In the rows, zero is written as 128.
The rows below come in pairs that one turn or mirror swaps. Which row does each named row swap with?
The rows were stretched afterwards, more along some directions than others.
zufe: [ 99 163 131 131 125 129 121 134 111 170 133 147 150 160 124 147 133 133
 139 120 109 121 129 107 139]
ped: [106 154 138 112 155 134 158 135 119 125 124 163 168 114 138 113 116 148
 133 156 152 148 102 120 147]
zub: [129 146 124 146 166 139 124 147 127 126 125 114 123 100 132 115 131 165
 156 168 174 118 109 134 116]
Buko: [109 147 116  89 148 133 103 120 115 117 132 127 131 143 167 124 132 146
 126 154 129 109  94 121 115]
los: [116 138 146 161 117  96 111 139 138 169 124 132 155 127 104 160 123 136
 108  97 118 125 140 154 125]
raten: [120 124 116 120 154 130 122 108 108  87 147 110 162 137 146 131 140 135
 117 140 133 129 111 104 137]
sorin: [120 139 144 124 126 140 121 127 144  92 113 126 165  81 160 117 119 126
 137 134 141 114  91 102 162]
Tofa: [116 166 127 114 164 126 123 141 108 114 129 157 139  88 140 136  95 142
 179 150 135 149 110 108 144]
gami: [125 173 124 121 129 159 115 141 108 145 143 125 123 115 136 128 100 128
 164 133 124 118 129  90 162]
butap: [100 162 123 118 160 124 141 132 114  82 141 160 152 102 143 114 120 153
 154 167 150 145 132  95 148]
mif: [118 159 121 124 135 143 117 114 139 114 128 111 163 133 150 117 111 146
 158 121 119 126 112 121 151]
nozik: [111 159 119 128 140 114 134 127 115 174 126 139  96 182 118 138 126 148
 121 141 107 123 143 131 126]
tasa: [125 137 117 164 131 127 149 131 104 171 144 148 101 151  98 150 132 157
 141 142 136 128 140 129 113]
Tuka: [108 120 142 114 148 103 169 133 130 109 107 131 138 129 133 116 111 140
 110 137 134 140 122 134 131]
Kimiv: [123 136 141 115 139  95 115 133 128 123 105 150 121 142 124 153 144 102
 126 153 135 127 133 126 122]
Bama: [112 146 128 142 119 145 170 158 133 146 135 120 122 133 123  92  96 146
 139 140 149  92 119  94 164]
fip: [100 158 119 121 135 132 124 101 142  75 123 125 128 148 145 116  99 144
 178 132  95 126 139 113 144]
Vufab: [140 140 142 122 133 123 106 144 135 104 102 120 136  89 163 135 120 136
 113 146 149  83 113 132 124]
Paf: [136 126 106 141 128 130 140 109 152 105  98  99  84 145 137 111 105 148
 156 146 111  93 128 140 120]
gik: [ 80 138 148 133 126 112 146 148 117 149 137 162 142 135 106 134 129 114
 122 124 123 149 115 100 170]
Tid: [117 125 131 151 146 118 166 152 109 176 111 141 109 132 111 147 107 151
 118 136 133 126 142 144 116]
kom: [105 138 123  99 170  94 131 144 127 127 110 128 122 135 132 139 127 138
 134 137 120 150 127 146 110]
lov: [ 90 160 144 115 137 109 113 143 105 138 155 174 193 106 129 151 143 148
 109 129 146 158 119 125 132]
Luvi: [119 122 137 115 146 113 168 148 149 109 111 140 137  99 127 114 113 137
 101 137 128 126 119 139 141]
Doli: [121 130 133 148 146 122 185 133 117 172 111 134 104 149 105 129  96 156
  97 136 134 130 132 136 130]
vobag: [108 184 130 132 152 110 109 131 134 116 136 145 120 105 127 113 102 162
 166 150 120 125 131 126 146]
faz: [130 145 134 137 131 136 155 122 130 122 108  88 127 143 133 109 131 156
 139 160 162  75 119 138 101]
lote: [101 130 137 136 126 134 158 136 128 166 109 108 141 152 120 133 133 143
 159 121 135  95 118 134 100]
leba: [112 137 124 151 134 140 165 129 126 168 131 117 135 126 118 122 106 185
 133 118 129 117 111 155 116]
dur: [109 140 156 159 157 129 111 149 139 138 133 136 147  94 121 115 101 160
 124 123 148 145  97 134 148]
nev: [105 135 122 112 124 130 164 139 104 146 115 134 130 141 137 128 139 101
 112 141 133 116 130  85 140]
gisif: [102 140 125 119 134 114 132 141 138 133 156 133 135 183 132 110 121 163
 106 113 120 140 138 134 138]
tir: [105 127 141 161 130 103 178 134 132 162 129 161 136 134  91 127 127 166
 108 134 138 136 132 157 120]
bem: [137 143 129 122 156 118 104 140 132  90 141 138 161  75 135 124 128 162
 110 167 163 130 119 138 126]
kogez: [ 87 158 158 110 144 116 115 151 121 119 116 144 194  92 141 139 137 123
 164 138 159 120 105 103 125]
funuz: [106 151 152 101 149 115 124 117 117 108 103 123 156 126 138 139 140 116
 138 147 135 132 108 134 114]
toki: [127 148 135 113 129 113  77 134 128 102 119 153 139 112 145 149 135 105
 134 152 132 131 131 124 133]
nofaf: [125 128 124 117 117 138 110  94 132 101 134 124 117 158 145 137 160 131
 129 128 100 122 127 145 115]
lom: [142 103 108 164 122 137 124 136 134 108 156 135 124 101 132 117 107 133
 123 132 136  98 148 128 144]
soru: [144 140 123 134 148 147 138 114 149 102 100 103  96 122 137 102 107 138
 184 163 137  98 108 130 129]
nisiz: [123 124 144 137 141 117 147 143 140 137 117 120 144 120 106 137 108 148
 110 129 149 128 126 167  91]
lipiv: [124 122 135 136 136 144 158 143 125 127 133 149 144 122 131 122 154 147
 100 160 163 125 107 130 151]
nodo: [121 111 138 143  89 117 136 129 139 155 129 131 133 156 124 147 148 126
  97 103 113 113 135 144 131]
kipid: [118 139 129 135 121 119  89 126 136 137 158 131 113 120 123 128 129 160
 139 127 115 107 124 172  94]
lat: [133 109 142 164 124 133 144 141 134 150 115 104 129 125 109 140 153 154
 125 136 162  96 103 135 133]
gezo: [116  96 110 116 148 122 129 126 117 105 126 148 135 125 152 140 108 103
 112 123 103 138 128 117 157]
naven: [124 150 147 148 121 116 101 159 121 154 112 142 137 125 129 161 106 124
 114 135 144  99 153 123 125]
savi: [132 145 141  83 144 138 112 138 144  94 114 110 161  93 143 124 121 109
 152 130 130 128 103 108 142]
Bil: [120 166 116 100 141 126  95 157 111 127 134 129 156 125 160 140 121 125
 134 146 135  88 135  92 132]
Dobu: [125 143 104 132 132 163 109 124  95 136 152 104 145 129 142 141 123 144
 172 130 116 109 117 118 124]
moter: [126 127 144 152 140 148 155 129 120 118 130 128 143 115 129 107 136 153
 121 166 180 126 108 121 134]
Tika: [117 120 125 119 141 118 151 139 118 126  88 137 172 102 141 152 114 113
  87 136 140 146 125 116 150]
mebe: [114 143 117 136 132 107 110 146 109 125 142 118 155 100 129 152 109 144
 145 121 119 101 137 121 118]
Lakol: [136 112 110 123 154 133 147 117 134 130 120 107 113 139 126 126 117 172
 119 138 111 135 116 174 113]
Pino: [140 128 107 169 113 144 160  97 124 141 145 120 126 142 105 126 100 165
 132 119 110 145 144 140 144]
temug: [112 143 138 115 160 147 134 132 121  94 126 131 174 117 146 123 126 155
 140 162 177 143  89 131 128]
gokes: [154 119 128 150 137 143 113 144 126 138 146  87 137 100 130 129  95 150
 138 113 130  98 123 163 118]
mus: [100 170 135 147 124 111 120 144 137 142 137 140 148 115 120 126 102 160
 169 111 107 107 134 129 143]
Mov: [107 165 141 132 148 126 135 127 114 102 156 170 152 108 124 116 121 158
 135 157 156 160 126 114 160]
koso: [125 122 115 166 113 126 155 125 146 107 131 123 149  96 114 120 115 160
 132 127 135 129 148 152 143]
botuv: [126 144 134 149 136 107 129 133 111 125 127 155 173  83 125 150  95 144
 108 133 142 157 128 115 166]
kot: [106 136 119 152 134 123 113 121 132 139 139 119 114 127 114 139 118 153
 177 109  83 113 131 153 123]
ramel: [ 96 147 128 154 123  98 145 136 111 153 133 141 111 139 103 150 123 146
 123 124 117 118 145 102 154]
liruf: [ 95 134 134 154 123 117 160 147 118 129 125 139 130  97 128 120 128 145
 152 136 143 113 119 119 156]

los is swapped with mif
zub is swapped with kom
nozik is swapped with vobag
tir is swapped with ped
leba is swapped with lov
lote is swapped with kogez
botuv is swapped with Pino

